(in the rows, 128 means zero)
One turn or mirror swaps these rows in pairs. Which row does each one swap with?
The rows were stretched afterwards, more along some directions than others.
q_899: [ 99 122  97 115 151 128 116 106 137  92 156 116 106 131 149 130]
q_809: [116 129 115 104 157 127 136 106 132 103 133 117 131 117 114 148]
q_512: [143 126  95 121 122 106 103 141 131  88 113 128 111 130 130 108]
q_664: [138 141 114 121 141 140 117 136 129  89 122 113 122 114 132 143]
q_851: [ 99 117 102 122 149 117 104 129 150 114 145  96 105 107 159 155]
q_375: [140 137 143  88 154 122 128 148 121 116 129 122 118 112 128 137]
q_993: [ 85 130  78 126 136 108 119 100 119  96 145 126 124 112 127 129]
q_296: [116 124 149  80 145 112 118 136 124  95 134 133 126 135 107 112]
q_97: [123 130  92 114 133 108 102 123 115  90 149 115 117 107 129 137]
q_66: [109 137 116 159 115 114 139 118 127  78 124 138 134 116 135 118]
q_439: [112 134 128  90 150 108 153 103 119 106 116 135 130 119 111 137]
q_430: [118 121 132 100 139  81  99 131 127 105 116 127 101 113 127 150]
q_269: [143 137 126 103 156 140 120 132 127  82 138 131 122 123 131 129]
q_906: [ 92 115 118  92 146  95 121 125 124 115 117 112 118 105 115 163]
q_336: [117 135  85 116 138 114 116 111 126 107 143 129 117 110 127 126]
q_239: [148 128 113 120 145 113  95 147 136  95 116 115 111 113 133 131]
q_925: [133 148  82 132 127 133 121 126 129  96 130 131 128 121 148 114]
q_385: [ 79 118  98 128 125  80 120 120 126  96 128 133 126 115 129 118]
q_471: [120 129 119 113 148 118 130 150 137 107 101 118 128 102 131 140]
q_814: [103 133  81 122 154 129 120  95 147 105 125 117 116 122 147 144]
q_303: [135 140 107 111 128 109 133 102 111  98 116 142 138 118 108 125]
q_373: [ 95 106 139 113 129  88 124 133 140 108 107 118 120 119 129 140]
q_687: [140 153 108 108 139 128 162 113 115  96 111 149 140 116 124 109]
q_261: [128 136 126 108 126  92 115 141  99  95 112 136 113 113 113 128]
q_920: [108 136  97 102 160 165 132 123 149  98 130 116 136 136 137 107]
q_929: [114 120  91 126 145 110 108 122 129 102 131  98 120 103 134 155]
q_367: [140 139 115  85 169 151 124 138 144 104 125 103 108 116 135 148]
q_915: [114 115 114  68 158 103 113 136 120 116 135 110 103 114 122 147]
q_452: [ 93 123 104 134 148 129 104 128 149  82 159 103 109 125 145 137]
q_675: [106 117 125 113 129  89 115 139 126  97 123 136 107 119 142 119]
q_658: [124 125 124 154 124 102 127 143 139  96  93 125 128 106 134 132]
q_916: [117 132 101 101 142 104 137 123 108 100 108 146 141 108 129 116]
q_308: [118 136 131 120 119  93 120 107 100  84 157 138 124 128 118 132]
q_963: [117 110 114  91 143 102 104 148 124 110 134 110 102 122 149 140]
q_74: [141 143 127  84 158 132 127 134 109  88 147 113 114 111 126 147]
q_683: [104 131 124 126 153 145 154 119 149  98 123 123 120 133 137 131]
q_334: [117 144 105 104 154 133 157 109 121 122 123 131 140 115 132 125]
q_859: [108 131 116 135 128 110 108 136 129  87 135 128 112 115 128 127]
q_448: [118 122 128 127 138 126 140 112 141  95 133 134 119 147 143 119]
q_472: [123 133 114 119 155 152 133 109 160 102 126 116 120 131 122 146]
q_388: [ 92 117 128 137 124  84 132 108 137 111 126 134 121 117 137 135]
q_48: [118 118 109 113 157 149 113 116 168 102 138  97 111 135 141 144]
q_897: [ 94 125 100 144 136 101 130 122 124  97 103 119 134 105 140 132]
q_533: [128 148  79 121 149 151 125 104 124  94 135 120 120 128 129 126]
q_125: [ 95 121 114 142 132 117 117 119 125  70 142 106 114 133 138 139]
q_170: [ 81 130 120 144 129 103 130 124 120  94 138 123 121 104 137 142]

q_920 swaps with q_296
q_512 swaps with q_125
q_308 swaps with q_925
q_687 swaps with q_74

